One turn moves each row of this set onto another row. After a few examples, where does it send each row asked below?
Q335: [ 29  17 -11  -9   4  15  -4 -27 -22 -27 -33  39]
Q288: [ 46   2 -14   5 -35 -34  23 -54 -28 -34  73  37]
Q305: [ 19  21 -20  38 -26 -18  66 -45  10 -49  51  53]
Q919: [ -7  61  10   3 -20  31   2 -54 -12 -23  29  48]
Q93: [  6 -34   8  -6   6 -45   2 -16 -14 -25  31  58]
Q20: [-26 -22  17   7 -24 -65  31 -34 -13 -45   1  50]
Q505: [ 24   0   2  34 -13 -40  55 -71  30 -36  11  -3]
Q575: [ 15  25 -11   4   0  14  14 -29 -11 -36 -46  41]
Q439: [ 37  -3  -5  32   6 -26  46 -58  37 -26  25   3]
Q462: [-17  52  -5  17 -24 -64  27 -62  -1 -44  45  55]
Q533: [  5  26  -6   1 -18  -1  18 -41 -21 -42 -57  33]
Q751: [  0  55  14  -7 -23  24  -9 -59 -24 -20  36  41]
Q929: [ -6 -24   4  11  13 -34  24  -8   8 -31  21  67]
Q145: [ 51 -12  -3  18   5 -30  26 -61  21 -19  37  -2]
Q494: [ 17 -14  26  -5  -1  12  14 -79 -17 -34 -35  19]
Q185: [ -8  56  18  -9 -38  14  -7 -68 -33 -25  28  36]
Q536: [ 13  19  -1 -12 -25  -9   1 -47 -40 -38 -49  24]
Q780: [ 25   9  -8  11 -58 -50  40 -70 -32 -47  53  29]
Q663: [ 42  10 -22  21 -15 -13  39 -40  -2 -35  72  52]
Q227: [  5  44 -13  12   3 -45  10 -44   5 -29  66  64]
Q709: [ 28  -7   7  20 -25 -52  40 -80  12 -32  15 -14]
Q677: [ 23 -14  20  -3  12  24  14 -69  -8 -29 -28  25]
Q329: [-26 -17   9  20  -4 -47  43 -20   8 -43   3  63]
Q787: [-11  52 -12  22  -6 -48  28 -49  12 -39  51  64]
Q476: [ 46 -14   4  11 -13 -46  23 -74   6 -23  31 -13]
Q8: [-18  65  13   7 -31  24  14 -62 -12 -29  19  45]
Q631: [ 28  12  -6 -17 -11   0 -13 -39 -39 -28 -35  29]
Q128: [ -7  43  -2   3 -25 -70   8 -66 -17 -38  54  48]
Q152: [-20  63  19   0 -42  13   7 -69 -24 -31  18  37]
Q599: [ 11 -11  24   0   1  15  23 -76 -10 -36 -39  23]
Q949: [  8  21 -10  30 -52 -41  66 -63  -9 -56  39  38]
Q490: [ 23 -17  23  -8   6  17   9 -75 -17 -29 -28  21]
Q893: [  6  39  -8   1 -10 -58  -1 -55 -14 -29  68  53]
Q690: [ -7 -32  17  -8 -18 -64   7 -32 -28 -34  19  47]
Q300: [ 16 -10  21   2   9  22  23 -71  -4 -34 -35  26]

Q709 -> Q145
Q305 -> Q780
Now find these:
Q300 -> Q494
Q919 -> Q152
Q462 -> Q893
Q929 -> Q20
Q631 -> Q575

One turn moves each row of this set onto another row. After a few examples, where does it send each row asked below?
Q610: [-16   4  16 -17 -58  71 -31  13  36  92 -12  13 -16 -14  68 -37 -30  -4
  39  53]
Q418: [-28  27  42  10 -54  21 -11  17  34  39  21  28   3 -64  23 -84 -16   1
  -2  11]
Q180: [ 25  16  38 -18 -18  -1 -37  13  26  12  44  24 -18 -15 -12 -13 -22  -4
  73  20]
Q767: [-14   6  45   5 -20  15 -13   5 -14  44 -43   5 -30 -25  56  16 -36   4
  22  -1]
Q289: [  1  -7  18 -39 -26  -3 -14  51  50  12  -3  36  34  -9  21 -38 -58  22
  61  39]
Q963: [ -8  18  29 -29 -84  34 -28  -2  47  38  20  25  37  -1  40 -62 -45  34
  50  41]
Q902: [-29  43  11 -25  -8  64 -19  24   1  71  -6 -30   3  13  27 -11 -14  21
  47  46]
Q711: [  6  58   0 -14  17  32 -19 -13  54  65  24  -5  -4 -11  23 -52  12 -14
   2  43]
Q18: [ 25  35  25 -62 -11 -11  10   9  36  44  42  46 -12 -14  72 -38  -8  11
  39  50]
Q882: [ -6  -9  -6 -43   5   4  -4   4   6  33 -42  44  13 -23  53 -35  16  -8
 -13  47]
Q595: [ -8  61  25   3 -22  -6  -8  19  77  42  13  15 -10  -8  -5 -18 -16  10
  53  13]
Q826: [  1  20  -3 -22 -42  68   2  13  46  59  -5 -12 -42 -29  13 -73 -18  18
  -5  13]
Q465: [-10 -20 -21 -52 -15  -2 -25  14  28  24 -25  35 -44   4  31 -55 -41  -3
  38  63]
Q98: [ -6  21  14  19 -25 -14 -18 -24 -44  25   6   1   3 -13  35 -40 -28  22
  -4  62]
Q924: [ 10  51  35 -19  12  -8 -25  16   8  53   7  68  10 -36  41 -62  -5 -13
  26  60]
Q892: [-42 -20  17 -43 -25  12   3 -32   8  57 -51   9  11 -34  11 -47 -25   3
  20  25]
Q342: [-29  18  16 -61 -46  30 -22  -1 -27  44   3  40  15 -15  -8 -44 -31  16
  68  42]
Q101: [-27  10 -24  -4 -24  46  -1  21  42  24  48 -10   4  19  32 -13 -11  11
  30  61]
Q622: [-22  27 -20 -23 -38  58 -61 -29  47  44  26  16  17 -34   8 -26 -25 -15
  23  17]
Q369: [ 20   4  42  13 -49  35 -28  31 -18  59  31  24 -13 -34  73 -14 -44  28
   4  41]
Q523: [ 10   5  42  23 -19 -19   2   5  11  25  22  40 -49 -20  23 -46 -31  -2
  19  68]
Q144: [-18  34 -14 -35 -16 -12  -6  -8  55  46  13  29   7  50  45 -34 -46  19
  28  23]
Q118: [ 14  17   1 -14 -71  53 -38  19  54  30  19  25  35  -9  19   9  -9  16
   8  10]
Q511: [ 34  18  32  -1 -27  34 -13 -10   2  32  13 -30  21  24  32 -11 -50  46
  18  31]
Q901: [ -8 -14  20  -5 -46  25 -45 -23 -12  23 -21  45  13 -30  11  19 -10  15
  17  47]
Q454: [ 10  10  27 -20 -29  20 -52 -18  38  29 -30  11 -26 -52  -9 -60   6 -17
  38  13]
Q922: [ -3  -3  14  -8   3   1  20 -11  37  34  30   9 -17 -15  10  -2   7  39
 -20  50]
Q596: [-22   0   0 -35 -15  -2 -23  -2  -6  85 -21 -17 -53  -1  33 -12 -20  26
  27   3]
Q761: [ 25  45  51 -47 -12  22 -13  48 -13   6  18  18  -6 -51  36 -44 -38  12
  -5  26]
Q24: [ 13  -4  -5 -14 -10  30 -45  -3  25  32 -25 -25 -30  -3  40 -60 -55  11
  -4 -14]
Q62: [  4  14 -22 -20 -24 -22 -35  23 -10  49  13  54  -2 -24  65 -25 -62   3
 -15  13]
Q580: [-10  24  28 -46 -41   5  -9  37  14  35  54  28  12 -51 -16 -10 -16  12
   1   8]
Q772: [-13  17  25 -64 -36   0  -6  64   9  62  10  25 -14 -10  63 -28 -40  18
  41 -13]
Q321: [ -5  29  10 -24 -17  39 -26  65  24  36 -25 -15  16 -26  67 -46 -24 -23
  -8  13]
Q27: [ 32   5   9 -19 -47  58 -38 -26   4  70 -31   7 -11 -34  46 -35   9  34
  45  45]
Q234: [ -6  27  16 -21 -10 -18 -23 -34  16  32  -7  33  -2  -7  66 -39 -26  17
 -40  -4]

Q101 -> Q289
Q418 -> Q922
Q369 -> Q901
Now find these:
Q24 -> Q902
Q27 -> Q622
Q234 -> Q596

One turn moves each row of this set onto another row. After a few examples, where does it send each row asked below?
Q136: [-14   2 -11 -22  11 -57 -27 -32 -10 -25   1 -34 -26  35   9 -12 -12  26
  19   1 -30  10 -36]
Q891: [  1 -30 -43   3   9 -23   4  10 -15  34  12   8 -53  32  -5 -54  -4   0
 -25   8  -9  12   5]
Q995: [ -6 -18   2 -18  23  -5  -9 -35  -5  74  15 -31 -25  54  28  12  -9  -7
  25 -17   2  41   5]
Q332: [ 38   5   9 -13  16  20  23  -9 -19  49  13 -40 -23  16  12 -30   0 -11
 -46  18  13  30  -7]
Q308: [-28  15  37  28  18  31   7 -58   0 -16  22  -1  -9  21 -15  31  46 -15
  29  10 -17  -4  -7]
Q640: [-19 -44  31 -25  49  18  31  14   3  13  48  -3  18  30  17 -19   1 -35
  21  28   6  36  -1]
Q467: [-16 -35  33  25  23  32  20  26 -22 -49  11   2  10 -11  -3  12 -13  -4
  38  -9   9  -1  24]
Q107: [ -8 -36  -8  36  26 -13 -28  -1 -13  25  -3  20 -46   4 -14  42  -8 -26
 -16   9 -21   3   5]
Q783: [-28 -22  34 -27   4  13  17 -11  11 -24  -1 -16   2  18 -48   5 -11  -6
 -13   9 -18 -74  -7]
Q475: [-47  -7  31 -27  16  14  16 -13  -1 -65  21  -8 -13  31  -4  31   1 -24
  10  31  16 -31   9]
Q992: [ 14  23   2 -14  10 -47 -31 -22  -7   0 -21 -36 -24  41  -1  -8  13   0
   4   5  -1 -57 -14]
Q897: [-24 -18  44  14  60  20   8  -7   9  -3   5 -10 -28  44   4 -29 -44 -16
  47  -3  15  40 -11]
Q689: [ 10  -9  17  -4  11  23  27  -6  26   7  17  38  27  31 -16 -24   3   0
  11 -25   3 -68   0]
Q497: [-29  10 -21 -22  36  27  11  23 -30 -15 -41  27   3   9   7   9 -14  -1
  35  19  11   3  -6]
Q547: [ -7  38  41 -16   5  -5  36 -23  -1 -44  34 -22 -14  58   1  -9 -18  -5
  -9  -9  12  16  42]
Q819: [ -8  11 -32 -41 -22 -25  -4 -12  -1  31  14   3 -18  42 -37  29   4 -20
   1   0  28 -43   0]
Q756: [  3 -51  19  14  13  -1 -32 -38  31   8   9 -21  28  38 -31 -27 -26  -6
 -39  -2 -15   9  22]
Q528: [-27  -3  -7 -16   6  37  14 -46 -40 -13  53  27   3  21   6 -43   0  40
  20  18 -10   2  -7]
Q45: [-20 -27  40 -13 -20  17  42 -26  -4  -7  37 -30  21  19  -6  -9  44   7
  37 -18 -12  30  -5]
Q634: [-48 -22  31  22   5   8  -2 -22   3 -36  20  -7  19  20  -1 -76  -3  -7
  -3   1 -17 -18   8]
Q981: [ 12  -7   6 -11  36 -43 -26 -11   1   2  15 -56 -13  23   0  34 -13  -3
  43  -2   1  39 -23]
Q406: [ -7 -48  44   1  -3 -12 -22 -10  -9  39 -48  31  11  27  -5 -11 -26  -2
  -8   2 -11  -9 -15]
Q916: [ 14  20  24  14  -8  27  24  -2 -15 -15  31 -12  -8  37 -16 -41  31 -16
  27  -1  51 -24  28]
Q965: [ -1 -34 -33 -28  21   2  -7   4 -49  55 -10  -3  -8  37   3  -4 -16   4
  22   1  35 -34  29]
Q834: [  8 -11  49  40  18  14   0 -50 -12  11  25 -17 -23  18 -64   5  27 -29
  -6  16  20  12   1]
Q392: [-15 -20 -20 -32  26  24 -28   2 -26   3  17 -12  32  24 -14  -5 -70  -1
  15  31  31   0 -15]
Q632: [ 32 -11 -38  -7 -17  14  27 -17  -4   4  14  23 -17  30 -35  14  14  18
   4  -2  -2  10 -57]
Q455: [  4 -36 -52  -3  22   9  17  -4 -15  38  16 -13 -16 -34 -15  22  -7  12
 -10 -28  -1   0 -10]
Q710: [-25  16  67  27  20  19 -10 -35  41  -8  17  -7 -13  36  10 -16 -26  -4
  27 -23 -19   6  14]
Q743: [  7  -6  10 -26 -27  44   7 -13   9  34   3 -19  -1   2 -22  26  23  34
  12  -1 -46  -3  -2]
Q581: [  8  -8  -9 -12  12   4   8 -28   3  -7   9  -4 -37  45  -3 -41   2 -17
 -11  14  81  36   0]
Q629: [-17  34  13 -42   2  14  56 -25 -40 -23   6 -17 -15  45 -12 -18 -17  38
  20 -12 -12  12   0]
Q673: [ 30  10  15  18  35 -29 -43  -8 -15   0  -5 -45 -35  -8 -10  33  -8  -8
   4   5  17 -19   3]
Q838: [-26 -45 -16 -20  -8 -37 -18 -12   2  68  13   2  18  18 -37 -14 -16  -7
  18 -15   1  22  -6]
Q917: [-34   8 -49 -25  24 -15  -3 -24 -13   1  16 -11 -18  21  16 -18 -59  14
 -29 -19 -16  -2   1]
Q343: [ 17 -22  61  13  -4   3  18 -10 -23   8  32  32  -8 -21 -24   0   3  -7
 -24  -1  27  16  35]

Q632 -> Q406
Q891 -> Q965
Now find these:
Q343 -> Q640
Q107 -> Q995
Q981 -> Q136
Q581 -> Q497
Q629 -> Q783
Q634 -> Q916
Q547 -> Q475

